Rotation paths and how fast each direction turns (degrees each step):
Each turn is a multiple of 5 degrees from 10 to 175, or 0.
Each row of a path follows its step; steps can be skipped.
Path 1:
step 8: [-21  17   1  -9  20  25  -4   4   6  13  -6  23   5 -18   5   4  -4 -17
  -6   1  -1   4  -1 -20 -10   8 -15  -6  25  -7 -18 -21  13   1   4 -12
   9 -26  -3  17  12]
step 14: [-10   6  -1   6  -2 -20 -23  -2  14   4   1  10 -18  -2  -9 -28 -10  -5
  -7   2 -16 -18 -20 -33   8   1   0   6  12   9 -11   5   5   8  -5 -22
  -2 -15  -3  21  25]
step 15: [-18 -17  22   6 -16  -6 -22  -9  -5  26   0  11   0 -19  -7 -13   0  -6
   2  22 -14   7 -21 -16  14   1  -3  10  -4   9  20 -25  -2  -3   8 -10
   1  -6 -27  -7  -4]
step 18: [-14  19  14  -4  -2  16  -2   5 -11   6   9 -17   9 -27   5  -2  -3  -2
 -22   1 -13  11   2 -22   4  24  17   1  15  -4  12  13   5   7  25  -9
   2 -31 -13 -14  -1]
step 20: [-15  10  -6 -21  10   0  -9  10   0   1 -15 -19  -3   0  -4  18 -10  -8
 -13  -5 -40   3  15 -11   7  13   3  -1  19  15 -17   0  20   7  -2 -30
   4  -9  -3  20  -4]
step 22: [-20 -14  -5 -12   4   1 -31   6   4 -13  -8 -13  10  -8   2  -4   5  21
  -5 -26 -18   8   1   9   4 -11  -8  19   7  26   9  -7  -1  -8  17 -14
 -24 -13   2  12  19]
step 24: [-26  -8   7  -3 -14   8 -17  -3  -9   7   7   4   5  -7 -15 -31  13  -4
 -16  -9  -9 -16  -3 -20   4  -6  -3  10  19  33  11  -7   3   8  22   1
   1  10 -25  -8  -6]
Speeds:
[-3 -7 -5 -2 -6  3 -4  0  6 -3  9  3  3  1 -8 -4 -1 -4 -1  6  2  2 -7  2
 -1 -5  5  2  8 -3 -2 -3  0 -2 -3  1 -3  1 -3 -2  3] -> 40
[ 5  8 -1  3 -2 -3  2  0 -1 -4 -2 -2 -5  5  3 -2  1 -6  5  3 -2 -4 -3  0
 -4  5 -3 -3 10  1 -7 -8  0 -1 -1 -9 -2 -1 -1  1 -1] -> 120
[ -3   3  -1  -3  -6   0   0   0  -5   0   1  -5  -1  -9   0   1   2   6
   8   4   6   3  -2   1  -3   0  -2   6  -3   1   4  -5  -2   1   5  -3
  -6  -1   4 -10   2] -> 115
[-2 -5 -2 -2  6 -1 -1 -1 -4  3 -7 -4  1  4 -4  4 -4 -2  4  7  4 -6  2 -5
  4 -5  4  0  4 -3 -1  3 -1 11 -4 -5  2 -4  5 -4  1] -> 55
[  1  -1   5 -11   5   4   1  -6  -1   4   2  -4  -1   1   5  -5   2   3
   6  -3   0  -3  -8   3   3  -4   0   2   3  -2   0  -6   0  -2   2   2
  11   3   1   4   0] -> 160
Path 2:
step 3: [-29  14 -13  10  -3 -23   0  10   3 -13  -9   2  -6  -1  -2  -5  17  19
   3   3  -4  10   0 -28 -21  -7   0  12  -9  14 -14  -1  14  -1   0  -5
  24  10 -11   0   8]
step 4: [  4 -14  -9   0  -4   6  12   3 -17 -22  13  -6 -25 -19 -20   3  -7   8
  11   4  16 -20  23 -11 -10   4  -4   8  -6   2 -18 -16  -6  -7   5   8
 -14  16  -1   5 -11]
step 12: [ 14  -6  10   1  -5  22  24   4 -22  10  -5   4  -2 -19  17  -1 -16 -17
  12  -7   5  -6  10   9  11  16 -20   4   3  11  11  -1  17  -4   3  11
  -6 -14 -18  16  -3]
step 15: [  0 -11 -11   1 -26  -9  22 -13 -22  -1  -5  -8 -19  -4 -10  20  -4   2
   9  -9   6  -1   9  -9 -13  -6 -13   8  -3 -27   1 -16  22   8   0   3
   7  10  18   1   1]
step 17: [  8   8 -13  14 -34  10   9 -10  -4 -10   8 -12  -4 -15  13 -19  14 -11
 -14  10  -9   2 -14 -16   7  10  -2 -11  -1   2  -2  -2 -14 -14  16 -15
 -12   5   5  -2 -20]
step 22: [ -7  -3  -3   0   5   0  17   3  32  -1  -3   3  -5 -11  -4 -28   5  18
 -10  -6 -26  -1 -13  -3 -19  -4   0  -9   0  -2  -4 -23  -3  29  -1   0
 -10  -5  -8  -6  13]
step 23: [ 19 -13   7  -7  -4   9  23 -14  -8   2   4  22  -9 -20   4  11  -1  15
  -4 -23   7   1  18  14  -3  14   6 -15  -5   3  -3   3   7   1  -2 -17
 -23  -7  -3  19  14]
Speeds:
[ 10  -3   6  -2   2   2  -4   0   5   2  -1   3  10  -2   2   4  -4   0
   1 -10   0   5   0  -5  -1   4  -6  -4   4  -1   1  -1  -3   6  -1   4
   3  -2  -2   2   1] -> 25
[ 2 -2  2 -6  0 -3 -3  2  0  6 -2  7 -2 -6  7 -3  2  6  1  1  5 -7  1  2
  3  7  2 11  4  2 -6  0  0 -2  1  3 -1 -4  0 -2 -3] -> 170
[ 1  6  3  4 -2 -6 -6  1  1  1  5 -5 -1  1  2 -8 -3  7  2 -3  2 -1  4 -4
  1  6  3 -8 -6 -1 -1 -4  1 -4 -7  6 -5  3  3  1  1] -> 25
[ 5  3 -3 -3 -3 -6 -5 -2  7 -3 -5  0  0  0  2 -5  7 -2 -4  2  2  5  1  6
  1 -7 -6  0  0  2 -5 -8  4  1  0 -3  3  6 -2 -5  3] -> 95
[ 0 -3  7  1  1 -1  8  1 -1  4  0 -7 -3  0  7 -3  2 -2 -8 -5 -4  1  5 -2
  4  0  4  3  7 -3  5 -7  0  0 -3 -7  3  2  4  2 -3] -> 10
Path 3:
step 5: [-11 -12  -4  10   0 -12  -2   0  11  27   4  -5 -26   7   0  -4  -1  12
 -21  -6  -5 -11   2  18   9  19 -10 -17  20 -14  11  -9   0  14  10  -4
   3  -1   8 -13  16]
step 7: [-26  19 -15 -17   9  12   8  -5  17   3  18  -8  -6  10   0  -1  -7  -1
 -10   5 -14   5  10   0 -12  24  21   6  -3 -20   7   3  10   6   4  25
  -1   8   6   5  -5]
step 11: [-32  -4  -1  17 -24  -6  17  -5  23  -1  10  12 -26  -5  -1  14   4  -8
   8 -10   8 -10   2  -3  12  24  -9  -2   0  11   2   5  -3  16  -7   3
   8   1   1  -5   2]
step 18: [-10  -1 -13  -8  -4  13  -1   3  -3  12  -1   4   3 -12  10   8  -5  17
 -14 -17   1   2  26   7  27   9  16  16  13 -10  17  -8  13  10  11  -9
 -15 -23   6  -7  -4]
step 19: [-34 -15  -9  -1 -13  -9  21  -4  -7   9  -9   7 -16  -6 -17  -4  -6  -2
 -17 -19 -11   6  -5  10   5   5   8   4   0  -5  -7   1   6  25  -9  21
 -12  -2   0  11  10]
step 22: [-23   1  14  14  12  18  22  -4  -6 -10  14 -21 -15  -9  -8  -6  -7   9
 -13   0 -24  -2   8   5  16   8  -7  -4  11 -17  -9  13  -5   7  11   5
  12  -9 -10   7  10]
step 24: [-17   4  -2 -15 -16  -2  -7 -11  26  25  -8  -4 -22 -15 -22  -6  12  15
 -16 -10  -1   7  19  -1   9   3  12 -14  12  -2   9  -4  11  10  -7   9
   5   0  -3  -1   7]
Speeds:
[ 0  1 -7 -6 -6  0  6 -3  4 -5 -6  2 -6 -3 -2 -2  1  0  8  3  6  5 -5 -1
 -5  6  3 -8 -3 -2  2 -1  3 -2 -3  3  3  1 -1 -4  0] -> 80
[  4   2  -2   1   0   1  -3  -4   2   5   2   5   5   3  -4   7  -4  -5
   1  -6   4  -3  -2  -2  -1   1   1  -7   3  -1  -3   2  -2   1   3  -2
   1  -9 -10  -3  -8] -> 125
[ 0 -2  2  1  4  2 -6  9 -1 -2 -6 -1 -7  5 -7  0 -1  4 -1  5 -2 -5  3  1
 -1  0  6 -1  1 -5  2 -3 -1  3  1  8  7 -3 -6 -1  3] -> 20
[-3  8 -2 -5  4  2  6 -5  2  3 -2 -1  1  3 -8 -2  2 -2 -8  4  1  0 -3 -7
 -2 -5 -4  1  3 -8 -5 -3 -5  2 -3 -2 -1  5 -3  3  3] -> 145
[-5  6  2 -1 -2 -7  5  4 -8 -5 -6  0 -1  1 -3  0  2 -9 -1 -1  3 -5  2  1
  6  4 -4  5  0  2  1 -3 -2 -6 -2  2 -6 -5 -2 -3 -3] -> 40
[ 0 -1  3 -4  2  0 -1 -7 -1 -1  2 -1 -6  1 -4 -2  2  4 -3  7  3  0 12  2
 -4  3 -5  0 -2  1 -5  4  6  1  2 -7  1 -7  3 -2 -7] -> 175
[-10   0  -3  -1  -4   8   1   1   2  -5   4   9   5   3  -1  -1   2  -3
   1   2  -6  -6  -1   3  -2  -2   5   6  -3   1  -3   3   4   6  -8  -1
   3  -3   0  -1  -1] -> 90
Path 4:
step 1: [ -7  12 -26 -11  -2  -2  17  -4  -7   5  25 -19  -4  -2 -15 -11  -7  -4
  17  13  20  -3  -2   4  17   3  -2   0 -12 -14 -13  15   8  -6  12   0
  13  -4 -12   4 -18]
step 4: [  3  -1 -16  -8  22  10  -2  -4  -7  10  12 -21  -6  -2  -4 -13  -5 -15
 -17  12 -11  -6  17  -9  23 -11   8  13  14   6 -19  -5  21 -11  15  -9
  -3  -2 -11  -2  10]
step 9: [  4  13 -10  17   5   7   4 -16   1  -2   2 -20  22  -4 -14  -8  -5  10
  -5  -4 -11 -17  -3   4   9  -8  -4 -20  -6 -11   0  14  11  11   1 -19
  -3  21  -9 -29  -2]
step 16: [  6   9 -17  -8 -12  20  24   0 -17  -3  11 -17  -7 -26   0 -27  15 -10
   8  11   1   1   0   0  12   8  10   1  -6   1   2  10  -2  -4  18   1
  -1 -14  -6  12  13]
step 18: [ -3   3 -20 -41   3   5  -5 -16  -3   2  23  -4   7  -4 -16   3  11  -1
   3   7   0   1  -2 -12   8 -13 -15   9 -20  -8   5 -19  -3  11 -11   6
 -12  10  -2  13  -3]
step 23: [ 22   9  -2  -2   1  11  -4  -8  38   7  12 -18   1   1   7  -7   3   9
 -15  19  14 -16  -2 -16  -1   3  -9  -2   4   5  11  -8  23  -6   3  12
 -14  -1  -1  -3 -12]
step 25: [  4  12  -2  10 -12 -22  11 -24  15  -3  13 -14  -1  -9 -10  -2 -21  12
 -10   2  -8   4  -4  13   5 -19   5  19   8   9 -10   2  10  21  -5  -3
 -11 -16 -10 -10  10]
Speeds:
[ 2 -6 -7 10 -2  0 -2 -2 -7 -4  0  1  2  4  1  5  3  0 -7 -1 -7  1  2  2
  6 -4  6 -2 -6  5  4 -2  2 -2  2 -4  0 -5 -3 -2  3] -> 65
[-3  1  1  0 -2 -2  5  2  4  0  5 -3 -3 -2 -2 -3 -4  1 -1  0 -3  3 -4 -2
  6 -4  6  1  5  2 -7  3 -4 -7  2 -7  5 -9  2  9  1] -> 120
[-1  1 -3 -1  4  5 -4  1 -4 -4 -2 -1 10  2 -3 -2  2 -3  0  5  2 -7  5  0
  3  2  2 -1  3  5 -3 13 -1  2  6 -1  3  4  7  2  1] -> 145
[-3  0  1 -6  8 -3  3  0  3  2  7  4  5 -2 -1  7 -2 -4 -5 -5  2  5 -3 -1
 -2  2 10  0 -2  6  1 -4  4  5  0  1 -3  1  8  1  3] -> 95
[  7   2   3   3  -2  -1  -4  -8   8   0  -2  -4   2   1   2   2   3  -6
  -4 -10  -2  -6   1  -6  -1   3   1   1  -1  -1  -4  -3  -1   1   1  -6
   3   7  -1   7   0] -> 25
[-3 -2  3  4  2 -2 -4 -2  0  2 -3  1  7 -8  3  2  6  1  3  2  5  0 -1 10
  2  2 -1  2 -3 -8 -6 -2  8 -1  2 -7 -4 -5  2  4  2] -> 135
[-1  5 -6 -6 -2  2 -4 -1 -3  5  2 -1 -5  4  2  4 -2 -4 -1 -1 10 -7 -1  3
  1 -4 -6 -1 -1  5 -3 -8  0 -1  6  0  5 -7  2  0  2] -> 20
